One vector is turned by the same rotation once a step. Each row is the vector after some number of steps, and that number follows the row.
The counts run from 0 to 711.
[ 24  35  -1  -4   6 -14 -11  -8 -13   9   2  -3 -21  -8  -6   3   3  -4
   1   3   9 -11   1  20  14  10  -5   2  15  14  -7  -5  -2   4  -1  -1
  14  24   2   7   6  13   1  -9   6 -22   1  -4   1  -5   0   0  11 -14
 -16   0  -8  -1  15  -7 -12  -2 -13]
505
[ 28  23  -4   2  10 -32  -1   1  13   1  -3   9  -4  -2  -9 -13 -12  -4
 -17  -3  11  -9   7  11   0  -4 -10 -14  11 -11   6  -1  -4  16 -10   1
  18   6  -1  15  -5   9  21  -2   9  -9 -13   2   5   2  -5  -3  -5  11
 -17   3   3 -10  -3   6 -16  -9  -9]
710
[ 24   8  -3 -10  -1 -11  -2   9 -12  -9  10   7 -11  -2   6  -5   1  -2
   0  22  -5  -6  -7  13  10  12 -15  -5  24  12  -1   3  -8  -2   3  -9
  22  19   5  19  16   8   6  -9   5  -2 -14 -13   7 -11  -5   4   9 -11
 -11 -17  -8  18   9  -5 -12   6 -12]
643
[ 12   4   1  -6   0  -8 -21  -3  -4   5 -14   4 -15 -17   7  -2   5 -15
 -18 -12   0 -10   7  -4  -3   2 -10  -3  11  21  -2 -18  11   2 -10   4
   3  -9 -15 -10 -13   7 -15 -14  20 -21  -4  -1  -1  -1 -14 -20  -5  -8
 -15   9   9   6  16 -20   4  10  -7]
527
[ 15  16 -14 -23  16 -14   0 -13 -13   4  12   5  -4 -14 -10 -14  -7 -11
  -8  -5  -4  11   3  22  -3  13  -3  -8  19   4  10 -12   4  10   4  -6
  -2   0  -5  14   7 -11   6  -2  -1  -4 -15  -4  -7  14  -2  -7 -20   8
 -21  -4   1  14 -11   9  -3   0 -15]
491
[ 17 -12   4  -6  -7 -14  16   9 -15   0  12   6 -17 -10  -2   3   6  -1
 -16  16   5  -3   5  13  22   7 -10   2   3  18  -1   1   9  -5   9   3
   6   4  -8  21  -1  13  13 -12 -11 -12 -15  15  -3 -26  -7 -15   0 -15
  -4  -4  -9   5   0 -12  -3  -3 -19]
419
[ 16  -8   8  19 -18  -6 -11   1 -11  10  20   5 -20  -2   5 -22   3 -36
  -8   1  -4  -7  -5  10   3   2  -5  -3  15   6   3  -1   1  -2  -3   2
  14  11   8  -2   9   9   4 -10  -3   5  -2  -8  -6  -5  -2 -11  -8 -14
  -6  -7  -2  24  19 -10  -9  12 -10]
440
[ 16 -19  11  -6 -16 -14  -4   2  -3   7   8  10 -16 -11   7   5   4  -2
  -3   8 -13  -7   4   2  16   9 -20  -4   7  22  -1   5   2   0  -2   6
   4  13  -3  -3 -12   5   9 -18   0 -22 -13   7   3 -25 -11 -21  -7  -6
  -5  -9   9   5  13 -11 -11   3 -18]
585
[  7   5 -14  -7  -3   5  -2   6   9  -1   8  -4   0 -10  -2 -34 -10 -18
 -14 -11  -9   7 -17   1   1   1 -15  -4   9  19  25 -13  19   6  -3   0
  -3  -3  -5   3   2 -12  -5   2   5  -6 -16  -8   0   9  -5   2 -16   2
 -13  10   5  25   9  -8 -16   0  -7]
462
[ 24   1   5  10  -1 -15  -2   0  23  20   4  17   0   9   1 -17  -1 -15
 -15 -14  -1 -11  -9   3   2  -4 -12 -22   4   4   9   1  -4  19 -20  11
  10   2  -2  -8 -15   0   8  -8   3  -9 -16  -3  -5  -5  -7  -5 -12  13
 -13   9  15   5  16  -5 -17   0 -11]
378
[ 21  -4   4  17  12 -10  12   2   9  23   6  19   0   9  -2 -19  -4 -17
 -23  -1  22  -5   3  14   9  -1   0  -7   0  -9   6  -4  -6  11  -9  -1
   6 -15  -4  10  -2  -9  21   2  -6  -2 -11   0 -19  -3  -5  -5 -16   6
 -17  13   6   7   3 -13  -8  -6 -12]
209
[ 26   4  -7  -9   1 -10  -1   5 -12  -6  12   8 -10  -3  10  -6   2  -4
  -5  23  -4  -7 -12  13   8  13 -11  -8  24  13  -3   4  -8  -3   3 -10
  20  16   5  19  14   8   7 -10   5  -2 -17 -14   4 -12  -6   4  12 -10
 -10 -17  -9  19   8  -7  -8   9 -14]
642
[ 12  -8  17  -4   1  -9  -3  14  -4  -6  -9  16  -9 -11   3   8  10   2
 -21  -1  11  -7  12   1   4  -2  -9   2   7  17  -4 -20   4  -2  -7  -4
  17 -22 -25  11  -1   9 -10 -13   5  -9 -15  -3  -5  -7 -13 -23 -12  -6
 -11   9  -1   4  -1 -20  10   1  -7]
193
[ 20   7 -15 -25  17  -4  -7  -8 -15  -1   6   5  -2 -17   3  -7  -3  -7
 -10   6   1   8  -8  19  -3  14  -4  -6  19  15   2 -20  -1   0   5  -7
   2 -12 -10  17  11 -12  -8 -10  12  -4 -17  -7  -6  12  -9 -13 -11   7
 -15   2  -4  22  -6  -6   6   9 -13]
132
[ 27  31  -4  -7   6 -13 -13  -9 -14  11   1  -5 -22  -9  -2   3   1  -6
  -2   6   9 -11   0  20  13  10  -5  -1  15  14  -7  -5  -1   2   1  -1
  10  21   2   6   4  12   3 -10   9 -23   3  -1   2  -6  -2  -2  14 -13
 -15   0  -4   1  15  -8  -9   2 -15]
504
[ 14  18   8   0   8 -17  -6 -13  10   5  -6   5 -16 -15  -6 -11 -15   7
 -13  -5  23  -5   5  16  11  -2   0   0   6  -4   3  -4   3  10  -5  -8
  20   3  -5   5  -7   7  31   2  -7 -19   1  -5   1  -3  -5 -10  -5   3
 -19   5  10 -12  -3  -5 -19 -10 -17]
7
[ 20  14   6   9   6 -12  -8  18  18  -1 -13   8  -2   8  -6 -11   6  -1
 -25  -3  20 -10   0  -8  10 -12  -6   7  -5  -1   6 -19   7  18 -10 -12
  22  -7 -16  15  -4  -1   2   1   8 -25  -1 -14  -1   0  -1   1  -6   6
 -17   8   8 -11   7  -7  -5  -8  -2]
539
[  4 -14   2   2   1  -3   8  -7 -12  12  17   8 -12  -6  -4 -22  -7 -20
 -14   5   3   9   4  12   9   9   5   4   7  -3  12  -6   6   7   6 -13
  -2  -3  -1  11   5 -19  26   3 -18  -5  -4  -6 -15  -1   2 -11 -28  -3
 -20 -11   6  17  -6  -3  -5  -1 -18]
70
[ 31   8   2   0   9 -18   4   8  16   7   7  13   7   4  -8 -13   1  -8
 -24 -14  10  -2  -7  10   3  -8  -9 -13  -2   2  10 -16   2  16 -11  10
  12 -16 -12  15  -3   1  -3  -6   4  -3 -19   4  -6   6  -6 -15 -17  20
  -8  19   4   0  -3   2  -4  -2  -6]
546
[ 12  35   2  -6   3 -10  -2  18   6   2   1   2  -3  12 -17  -7  10  -7
  -2  -9 -10  -4   2   1  11   2 -16   0  11  14  10 -13   5  19 -12  -3
   5  24  -4  10   3  -1 -15  -1   4 -22 -10 -14   1   1   7  15  -7  -5
 -22  -1   0   3  12   3 -10 -10  -2]
315
[ 21  28   6   3  13 -22   0   4   1   3  -3   7 -10   3 -19  -5   7  -2
 -21  -5  20  -3   9  11   7  -5   8   7   5  -8   1 -20   5  18  -5 -13
  17  -1 -12  21   4   8  10   1  -6 -16   3 -12  -8   7   5  -3  -9   1
 -22   2  -1 -11  -4   5   3 -10  -6]
344
[ 20  10   2  -9  -3 -12  -4  12 -12 -10  10   8 -11   0   4  -2   0  -3
   1  22  -4  -4  -2  11  12  11 -19  -2  23  11   0   4  -9  -2   2 -11
  20  20   3  19  18   8   5  -6   5  -5 -16 -13   7 -11  -3   7   7 -10
 -11 -18  -8  15   8  -4 -12   5 -11]
644
[ 12  26  -8 -13   5 -17   9  13   1  -5  -8  -2  -6   1 -19  -8  14  -1
 -25  -9  -6  -2   2  -6   4   1  -3   2   6  13  10 -18  23  18  -3  -7
   2   8 -15  17  -7   6  -6   0  -3 -27  -5  -9  -1  -2   3   9  -3  -9
 -23  -3  -1  -5   2   4   4 -10  -5]
679
[ 24  -3  11   5  -2 -15  -3  -2  22  18  10  22   1   6   1 -11   3 -11
 -10 -15  -7  -8 -12   6  -1  -3 -13 -22   7  10   5  -3  -7  16 -20  13
  13  -1  -6  -7 -10   3  -2 -10   0  -5 -20  -9  -5  -4  -8 -10 -16  12
 -10   7  13   9  14  -5 -10   4 -11]
380
[  6  -3  11  -9 -10  -3  10  22  -4 -21   8   6 -14 -13  -4  -8   5   7
 -17   8   2   1  -2   6  12  -2 -12   9  10  22   7 -14  15  -6   6  -8
  20  -4 -18  23  13  16   0  -4 -13   0 -16 -10   4 -11  -5  -6  -7 -15
  -6  -2 -12  12  -2 -11  -4  -4  -9]
617
[ 27 -22  13   5  -6  -8   5   6 -12  12  25  15  -8   2   0  -3  14 -14
 -15  11   2   4  -7  11  14  -1   0   3   1   6  -1 -13  -2   4   5  -6
  12  -7  -6  20   8  -5   3 -14 -13  -4  -9   0 -15  -8   3 -26 -20   3
  -3  -8  -2  12   1   2   7   6 -13]
412
[ 23 -15  -7   0  -6  -5  -1 -13 -14  17  23   0 -17 -12   9 -20  -3 -22
 -13  13   1   5 -12  18  11   9   2  -2   7   7   4  -1   4  -2  11  -3
   5   5   7   9   3  -7  22  -9  -8  -6  -3   3  -9  -6  -2 -18 -11  -6
  -8 -10   1  18   7  -4  -8   9 -22]
75
[ -2  -5   2   6  -4  -8   9  -4   0   3   7   3 -19 -11  -7 -29 -15 -13
 -16   3   4   2  10   7   8   5   0   5   7  -5  13   2  14   7   2 -14
   5   8   1   5  -5  -5  38   6 -18  -9  -2  -8  -6  -8  -2  -2 -17 -11
 -25 -12   7   6  -2  -8 -18  -7 -19]
430
[ 11  -4  10  -9  -6 -12  17   7 -11  -4  12   4 -20 -13  -6   0   0   6
 -11  12   7  -2   7  19  22   7 -11   2   6  20   1   1  10  -4   7   3
   7   9  -9  19   3  17  18  -7 -16  -8 -15  11  -1 -23  -5 -11  -4 -15
  -6  -2 -11   4  -2 -12 -11  -6 -19]
421
[  4   2  21  -5  -6   4   2  20  12   1   0   7  -6  -6  -5   1  -2  14
  -2   3  10   0   0   6  31  -2 -21  13  -7  26  10 -14   5   5  -3  -4
   8  -1 -16   8   0 -11   0  -2  -3 -27 -14  -3   1 -10  -2 -11 -17   3
  -8  16   6   2   6 -16 -22 -13 -10]
396
[ 11   2  -5  -6   0  11  -8   5  -2   4  11   1  -2  -5   2 -25   1 -23
 -11  -7  -5   6 -18   5   0   2  -6  -1  14  21  14 -21   8   1  -3  -6
   5  -9  -8   5  14 -13 -18  -3   3  -1 -13 -18  -7  11  -4  -4 -18  -2
 -12   6   1  33  10 -11  -4   9  -6]
466
[ 31  -5  -2   2  -6 -19  -7   3  14   8   5   9  -2  -2  -3 -11   9 -14
 -29 -16  -1  -5 -10  -2  -3 -11  -8 -13  -1  10   5 -16  10  14 -11  12
   9 -12 -15   4 -14   7  -7 -15   6 -12 -13   6  -3   2  -8 -22 -12  12
  -4  12   9  -2   8   1   3   5  -7]
185
[ 17 -19  18   2  -4 -17  -1  11  -8   4   6  23 -10   1   9  10   5  -5
  -2  22   1 -10  17   6  16  10 -17  -3  14   5  -6   7 -15   1  -4  -6
  14   6  -3  10   2   1  13 -15   0  -8 -18  -2  -5 -21  -8 -15  -9  -5
 -11 -15   1   9   3 -14  -5   3 -14]
221
[ 17  17  14   9  -3 -14 -17   8  19   6  -3   8  -9   5 -13 -15   5  -8
 -19 -16   6  -5  -2  -5   5 -13  -3   5  -2  -3   8 -20   7  23 -14  -9
  21   2 -11   2  -6   0   1  -2   0 -23   4 -19  -1   8   5  -9 -17   9
 -17   3  14 -12   9   4  -8  -6  -4]
178
[  9  10 -19 -10   8 -10  -1  -8  -4   6   5   4  -4  -9   0 -26 -15 -23
  -9  -6 -10   1   3  13  -9  16 -12 -16  22   6  14   1   5   5  -6   2
  -5   7   4   1  -1  -8  12  -2   7   3 -18  -3  -2   5 -11   5 -11  -3
 -23  -1   3  25   5  -4 -15   5 -14]
295
